In the rows, zero is written as 128.
Families of rows that turns and mirrors carry onto each other, the same ones carrying the whole set onto itself: the rest of each named row's family, in list order
4 families of 8 rows
Z142: [112 127 119 110 109 118 171 146 135 113 119 141 133 143 103 142 108 154
 101 146 131  85 139 111  94]
Z55: [152 121 123 143 130 149 120 154 115 118 116 121 100 152 151 173 119 125
 138  86 136 111 150 102 129]
Z695: [146 118 121 124 134 153 114 145 116 111 103 112 111 162 157 173 121 128
 139  93 131 109 157 107 139]
Z273: [114 137 139 126 122 106 129  98 139 115 135 149 168 103  97  98 131 117
 115 172 101 148 117 157 140]
Z209: [131 107 136 105 152 117  96 141 131 128 114 124 139 155 114 111 123 154
 126  99  98 115 140 179 118]
Z327: [148 107 127 130 135 153 131 155 107 111 104 118 108 153 153 169 116 121
 139  87 139 122 155 113 129]
Z912: [153 146 147 106 158 125 142 147 140 138 113 154 136 134  92 138  84 134
 143 139 117 158 139  97 139]
Z258: [115  97 116 150  81 129 119 127 113  95 137 111 148 118 158 134 168 133
 105 128 127 100 138 154 129]
Z819: [148 161 143 119 164 126 144 138 134 139 119 146 123 134  97 141  84 118
 150 144 111 154 141  97 143]
Z403: [103 122 112 128 117 116 170 155 137 108 109 140 132 136 102 132 117 149
 103 144 130  82 143 112  97]
Z293: [127 133 132 155  90 148 148 111 122 108 140 153 125 109 137 163 120  96
 122 154 130 137 134  73 152]
Z904: [110 144 129 133 117 101 124 101 143 125 150 146 168 105  97 105 138 132
 112 179  98 134 117 141 135]
Z696: [111 132 137 139 117 102 141 112 135 124 151 152 165  98  93  99 134 123
 113 172 106 148 113 146 126]
Z947: [126 137 130 155  98 136 158 113 116  98 141 138 133 106 128 165 133  94
 140 153 123 127 131  69 147]
Z498: [133 115 127 108 153 119  97 143 133 136 113 125 143 153 121 107 122 159
 112 113 113 128 140 184 118]
Z812: [104 105 110 156  92 130 114 108 110  99 141 109 140 126 157 135 170 117
 108 126 118  98 133 156 126]
Z110: [154 129 146 135 134 139  85 100 112 128 146 125 144 123 147 141 138 104
 150 122 107 175 129 142 168]
Z141: [107 127 115 110 115 117 175 134 142 110 116 141 127 137 103 141 115 147
 101 161 128  88 145 117  94]
Z817: [134 114 142 106 158 118 104 141 137 136 114 117 132 160 107 108 123 147
 127 107 108 118 135 175 107]
Z165: [146 125 137 155 141 139  83 109 113 122 138 125 145 114 143 132 145 102
 152 117 106 172 134 143 171]
Z685: [140 156 141 116 168 128 135 128 134 140 119 155 130 139  89 140  84 125
 150 134 110 158 135 100 136]
Z577: [148 128 141 147 149 140  76 116 109 130 143 132 150 132 137 137 147 104
 140 127 107 176 124 135 167]
Z698: [131 117 125 109 161 107 108 145 128 128 114 110 149 150 113 109 135 156
 130 111 106 120 137 181 112]
Z689: [143 145 134 107 155 135 136 144 135 140 125 156 116 135  82 132  83 126
 151 142 113 157 132 102 137]
Z691: [109 122 116 115 103 114 179 140 141 106 111 131 125 126 113 134 107 148
 112 140 128  81 148 120  98]
Z824: [116 106 122 155  97 121 119 112 115  96 129 107 159 123 168 140 171 128
 101 124 124  99 138 153 127]
Z634: [110  87 114 139  90 127 112 119 119  99 132 115 150 126 155 129 173 126
  99 127 124 102 129 156 121]
Z69: [126 145 120 160  98 139 158 114 118 107 143 142 140 103 132 162 130 103
 128 162 139 141 133  75 147]
Z212: [146 112 118 134 131 148 127 159 115 122 116 111 105 157 157 173 126 128
 132 100 135 108 153  97 124]
Z306: [151 122 142 148 139 136  81 123 113 128 134 118 145 122 151 130 142  98
 148 110 108 168 123 136 171]
Z657: [126 134 117 153  96 134 151 115 116 102 137 143 140  99 146 164 133  97
 121 164 129 138 134  79 157]
Z223: [104 132 133 123 120 107 136 101 133 117 140 145 178 106  95 101 133 133
 116 176  99 146 123 153 135]

The rest of the family of Z69: Z142, Z55, Z209, Z258, Z165, Z685, Z223
The rest of the family of Z306: Z273, Z819, Z141, Z817, Z634, Z212, Z657
The rest of the family of Z691: Z695, Z912, Z293, Z696, Z812, Z577, Z698

Families of rows that turns and mirrors carry onto each other, the same ones carrying the whole set onto itself: the rest of each named row's family, in list order
4 families of 4 rows
Z446: [174 122  96 155 133 126 124  95 143 135  79 146]
Z858: [156 118 102 137 125 162 125 168 133 130 171 128]
Z85: [141 141 135 144 176 101 153 127 151 122 116 133]
Z684: [168 117  89 146 117 138 139  96 152 131  85 144]
Z454: [162 114  99 132 129 162 111 161 115 121 159 128]
Z71: [143 140 143 153 101 140  92 116 130 159 151 109]
Z319: [148 137 132 142 167 107 175 129 135 120 113 140]
Z697: [148 129 141 161 104 128 109 125 118 151 173 112]
Z239: [151 142 151 167 103 136 111 126 127 172 153 114]
Z854: [145 145 120 145 164 102 160 116 144 124  99 118]
Z718: [146 137 154 156 100 130 100 120 124 148 164 120]
Z425: [171 128 101 146 137 136 140 103 156 120  89 165]
Z276: [176 121  91 153 136 131 130  93 149 124  94 161]
Z851: [145 141 133 138 163 106 167 129 140 129  99 122]
Z310: [160 111 111 135 125 171 105 168 123 149 152 126]
Z132: [157 116  95 141 127 169 116 166 128 145 155 119]

The rest of the family of Z851: Z718, Z276, Z132
The rest of the family of Z239: Z85, Z684, Z454
The rest of the family of Z854: Z697, Z425, Z310

Families of rows that turns and mirrors carry onto each other, the same ones carrying the whole set onto itself: the rest of each named row's family, in list order
4 families of 8 rows
Z82: [ 89 142 145 107 163 136 154 137  90 133 129 132 146 127 133 102 158 154
 108]
Z561: [ 93 153 173 112 137 129 168 194 111 161 124 125 135 142 192 108 141 105
 171]
Z658: [139 171 127 117 165 139 126 123 135 150 117 143 117 139 119 145 202 153
 153]
Z775: [149 124 119 140 163 142 129 125 132 138 134 148 128 136 108 141 201 143
 135]
Z284: [118  99 119 127 149 117 168 159 133 164  93 109 138 151 156 162 167 152
 157]
Z384: [167 120 170 151 144 163 155 154 149 167 131 144 124 152 167 139 194 112
 180]
Z247: [116 121 118 138 148 138 179 172 121 165 137 108 140 158 147 161 158 165
 178]
Z98: [105 127 167 143 139 165 172 167 154 154 124 149  97 117 118 103 152 132
 146]
Z946: [135 126 127 131 162 156 166 165 148 156 113 144  95 103 133  97 139 134
 155]
Z192: [114  98 113 102 142 130 185 173 118 143 124 125 122 159 145 147 160 155
 171]
Z285: [153 139 156 165 149 139 140 171 149 162 133 160 136 150 147 149 172  89
 191]
Z190: [154 124 161 156 141 143 148 190 137 168 135 116 129 156 140 146 192  96
 187]
Z115: [115 132 164 159 165 146 168 172 134 156 102 147  99 117 110 100 146 120
 148]
Z296: [105 137 173 128 122 134 168 176  94 162 105 134 142 142 193 102 139 105
 149]
Z153: [ 80 153 127  90 159 107 144 154 107 134 117 119 147 115 134 105 151 136
 139]
Z765: [145 155 176 129 168 146 105 159 103 143 135 155 135 122 153  95 183  88
 131]
Z38: [136 150 124 108 161 105 125 152  91 146 134 124 166 162 181 146 190 115
 160]
Z619: [119 154 170 118 153 134 109 153 124 144 126 172 128 131 150  83 180  87
 128]
Z690: [ 88 153 131  95 159 127 148 129 107 133 124 156 135 123 159 102 150 150
 119]
Z553: [144 139 132 124 182 146 131 145 121 141 143 146 121 136  97 160 193 140
 152]
Z323: [107 135 163 131  97 134 163 185 121 171 122 130 139 134 175 102 132 108
 158]
Z176: [130 140 125 123 203 139 125 140 125 138 140 150 128 155 122 143 205 141
 148]
Z666: [ 83 136 132  89 150 134 147 154  96 147 129 120 131 140 150  96 166 161
 115]
Z710: [117 146 147  93 146 128 121 170 106 160 149 139 169 149 193 160 186 114
 154]
Z91: [107 102 170 124 137 131 173 185 121 151 133 120 152 130 181  98 144  95
 166]
Z156: [129 179 180 149 158 140 112 146 126 157 134 149 142 120 155 103 182  92
 135]
Z997: [134 142 140  93 139 133 133 149  81 146 146 132 165 161 179 160 186 125
 154]
Z224: [128 174 178 113 154 153 131 149 121 138 156 154 133 117 145  81 178  97
 162]
Z268: [111 148 170 109 141 113 133 143 107 146 137 119 175 166 169 148 207 114
 163]
Z15: [104 120 129 124 136 133 193 161 112 159 114 125 127 156 136 165 149 157
 171]
Z466: [119 129 140 162 153 145 168 156 139 148 113 142  99 139 104  84 153 136
 153]
Z908: [160 132 160 146 141 143 144 184 124 170 119 148 117 152 156 158 174  91
 194]

The rest of the family of Z466: Z247, Z285, Z619, Z323, Z176, Z666, Z710
The rest of the family of Z997: Z82, Z115, Z296, Z765, Z553, Z15, Z908
The rest of the family of Z658: Z284, Z384, Z946, Z153, Z91, Z224, Z268

Families of rows that turns and mirrors carry onto each other, the same ones carrying the whole set onto itself: the rest of each named row's family, in list order
9 families of 3 rows
Z242: [149 147 100 139  99 106 140 120 133  91 100 108 128 134 143]
Z378: [124 145 150 124 105 133 102 140 168 134 120 141  93  90 104]
Z546: [124 149 156  92 118 144 127 142 166 137 117 110  78 107 111]
Z585: [143 142 141 103 103 142 128 151 157 148 150 133  80 105 105]
Z336: [110 135 141  92 107 140 112 156 159 156 130 125  80 107 105]
Z42: [131 119  91 116  73 119 142 131 128 111 113 111 122 137 164]
Z760: [152 135 103 131 103  98 141 135 117  99 120 106 138 135 156]
Z998: [149 126  90 139  84 118 116 106 131  96 117 116 125 130 145]
Z565: [ 87 105 127 136 164 130 145 100 127 150 121 147 132 146 131]
Z145: [125 134 144  99 108 150 100 127 168 137 136 128  79 105 108]
Z742: [133 161 141 105 124 126 127 150 171 131 128 121  83 105  97]
Z673: [161 133  87 144  88 116 146 125 116 116 129 117 128 136 142]
Z914: [108 121 129 129 159 147 147 113 114 158 157 147 130 156 125]
Z240: [ 95 123 118 133 158 133 145 116 111 151 121 140 150 163 133]
Z913: [ 97 128 131 116 170 147 149 116 116 157 133 115 128 155 126]
Z352: [ 88 116 136 136 154 158 126 100 117 163 122 131 132 139 121]
Z606: [116 144 153  93 125 139 122 157 163 156 126 136  92 110 103]
Z338: [140 136  80 141  79 105 129 131 131 112 105 115 125 132 134]
Z321: [118 121 154 100 115 125 121 143 171 145 122 134  81  93 114]
Z436: [ 94 113 126 125 156 149 120  92 119 142 144 141 132 157 137]
Z973: [ 84 118 120 129 155 127 130 118 113 150 137 147 140 162 135]
Z253: [153 138  94 131  80 107 136 143 130 112 100 109 128 127 139]
Z50: [ 79 126 105 128 149 150 153 100 132 148 126 137 123 162 124]
Z254: [ 93 125 145 119 168 137 142 110 116 137 130 133 134 159 143]
Z449: [143 112  93 140  88 104 140 117 132 110  95 108 125 119 146]
Z766: [139 117 111 144  85 114 118 121 111 111 107 116 144 121 159]
Z758: [107 145 139  98 109 128 123 149 179 129 139 154  83 114 120]

The rest of the family of Z998: Z145, Z436
The rest of the family of Z254: Z242, Z546
The rest of the family of Z449: Z565, Z321
The rest of the family of Z585: Z673, Z914
The rest of the family of Z336: Z338, Z973
The rest of the family of Z913: Z760, Z742

Families of rows that turns and mirrors carry onto each other, the same ones carrying the whole set onto itself: the rest of each named row's family, in list order
5 families of 8 rows
Z218: [118 133 128 110 133 145 150 134 100 113 190 132 119 110]
Z208: [129 127 123 115 135 146 148 135 110 100 187 132 156 107]
Z653: [114 136 111 130 134 152 135 149  93 107 180 152 139 114]
Z856: [166 115 139 103 139 163  90 135 125 124 112 119 106 120]
Z562: [153 122 144 108 137 167  95 151 142 141  94 135 125 127]
Z452: [160 113 164 110 113 149 141 141 124 157 184 147 115 123]
Z982: [139 148 139 140 188 149 139 155 121 113 120 111 139 140]
Z400: [152 141 140 143 120 104 139 182 129 161 167 120  96 124]
Z621: [111 133 121 144 128 123 100 146 150 159  99 117 139 112]
Z898: [167 118 155 108 115 155 129 143 139 150 193 127 137 118]
Z717: [146 153 134 122 185 138 133 156 122  91 128 112 133 125]
Z508: [134 137 142 121 103  87 125 155 126  91 151 154 131 139]
Z304: [122 142 121 151 115 135 106 143 119 169  99 123 140 114]
Z662: [145 149 138 124 182 146 124 156 128  84 122 124 139 126]
Z800: [163 131 134 100 124 179 101 145 113 132 107 135 120 118]
Z870: [132 123 145 166 148 105 140 155 155 121 116 123 166 133]
Z558: [125 123 124 128  92  91 148 160 114 101 144 139 132 127]
Z786: [126 127 135 147 106 135 104 132 148 175 112 116 138 117]
Z801: [112 113 126 131 113 130 111 149 124 173 102 108 133 122]
Z506: [131 140 129 126 189 158 118 150 140 112 119 111 131 123]
Z451: [151 150 146 136 113 102 128 163 137 156 149 117  82 132]
Z714: [145 130 131 136 196 141 127 168 117 108 130 120 137 113]
Z613: [133 124 128 131  86  99 143 160 120  91 135 145 132 134]
Z815: [159 117 152 126 126 165 119 123 136 146 190 137 118 131]
Z108: [117 138 118 120 133 152 145 135 110 103 182 124 156 108]
Z429: [136 108 148 143 142  98 121 143 152 121 125 120 181 117]
Z556: [141 115 140 128 105 100 153 153 113  90 162 158 122 125]
Z390: [124 131 125 146 106 130 109 130 138 177 116 108 137 109]
Z371: [146 112 148 164 141 106 145 151 153 122 121 122 170 132]
Z779: [115 130 110 114 120 152 151 156  97 109 180 120 138 116]
Z366: [170 125 152 117 140 165 139 149 125 158 186 131 113 119]
Z569: [151 137 131 108 133 184  97 143 117 137 109 133 118 118]
Z159: [135 140 149 135 115  89 142 155 125 153 170 132  94 121]
Z299: [175 124 159 122 135 171 136 148 134 155 181 136 126 124]
Z631: [134 139 153 140 118 109 138 167 130 166 158 128  94 154]
Z122: [156 136 148 127 103 100 131 160 135 157 149 123  82 132]
Z113: [147 116 144 166 138 119 125 122 152 117 119 122 174 128]
Z426: [137 107 135 155 152 127 125 149 158 109 107 133 169 124]
Z557: [167 145 149 101 134 159  94 137 124 127 101 132 125 130]
Z225: [153 121 130 125  93  96 135 158 128  84 153 133 117 129]

The rest of the family of Z801: Z653, Z856, Z508, Z714, Z815, Z429, Z631
The rest of the family of Z122: Z208, Z662, Z870, Z558, Z786, Z366, Z569
The rest of the family of Z562: Z218, Z452, Z621, Z506, Z556, Z159, Z426
The rest of the family of Z400: Z982, Z898, Z304, Z779, Z113, Z557, Z225

Families of rows that turns and mirrors carry onto each other, the same ones carrying the whole set onto itself: the rest of each named row's family, in list order
4 families of 8 rows
Z937: [151 124  59 183 144 136 210  85 124 141 155  99 115 101 100 106 132]
Z133: [137 110  51 201 127  98 213 145 111 137  98 125 132 145 149  77  95]
Z500: [160 118  39 226 143  92 189 113 125 132 153 108 132 120 101 113 116]
Z881: [141 131  62 119  89  97 175  89 122 102  88 131 146 154 100  77 120]
Z382: [165 149  95 147  84 130 185  86 131 124 148 113 132 110  76  85 130]
Z14: [175 146  70 180  58  74 171 126 123 113 139 138 134 114 107  99 113]
Z353: [135 159  95 150  82 120 154 100 135 132 146 129 137 108  96  97 132]
Z849: [147  95  72 205 135  93 207 127  94 148  90 122 138 138 120  59 106]
Z79: [159 137  62 181 145 135 215 109 118 132 108  91 151 178 101  67 115]
Z984: [161 122  35 215 119  80 196 124 116 129 145 123 116 107 130 120 114]
Z94: [154 117  50 221 123  65 195 102 112 141 157 131 129 108  98  94 117]
Z825: [141 133  48 213 140  72 196 106 122 148 161 124 131 123 112 117 119]
Z958: [145 133  55 128  99 131 180 103 127  96  91 107 148 170 105  94 116]
Z271: [131 108  45 167 145 134 228  93 124 137 118  97 143 159 105  73 109]
Z959: [157 127  59 150 146 145 210 100 107 129 111  95 166 160 105  73 112]
Z986: [156 118  59 125  93 120 166 105 111 102  93 120 164 158  93  77 120]
Z607: [152 140  77 168 146 142 187  89 135 117 147  99 119 117  85 120 133]
Z116: [145 125  73 170  66  80 173 105 123 126 151 145 142  95 122 101  97]
Z385: [158 160  62 198 149 124 190  95 127 128 154 105 113 125  86 101 144]
Z301: [132  91  66 152  88  89 172 120 104 112  73 139 135 130 124  85 108]
Z702: [152 152 104 141  80 116 169 103 128 114 134 124 140  94  94 102 110]
Z102: [149 132  64 148 138 140 213  83 134 126 121 103 151 176 113  73 114]
Z567: [141 111  57 180 102  72 167 129 102 125  75 146 128 129 129  64 120]
Z920: [132 157  64 171 145 125 185  83 131 140 154 106 125 116  86 112 144]
Z850: [148 112  61 209 152 115 205 124 114 150 106 118 133 151 142  59 114]
Z139: [157  93  66 169 104  84 164 139  93 112  80 142 140 143 124  82 116]
Z701: [148 168  86 147  92 139 169  99 138 113 149 120 126 112 111 108 125]
Z617: [143 127  76 165  80  86 172 145 113 108  76 142 125 147 115  69 117]
Z977: [145 135  79 192  78  66 165 122 128 140 153 147 144 115 121 102 106]
Z355: [137 126  70 130  99 122 188  93 126 108  96 115 137 160  71  65 130]
Z835: [159 102  66 192 157 109 208 133  89 140  97 119 143 145 135  78 107]
Z137: [160 129  65 200  77  67 173 128 117 129 140 133 154  98 110  95  92]

The rest of the family of Z567: Z500, Z881, Z607, Z702, Z102, Z850, Z137
The rest of the family of Z920: Z353, Z825, Z959, Z986, Z139, Z977, Z835

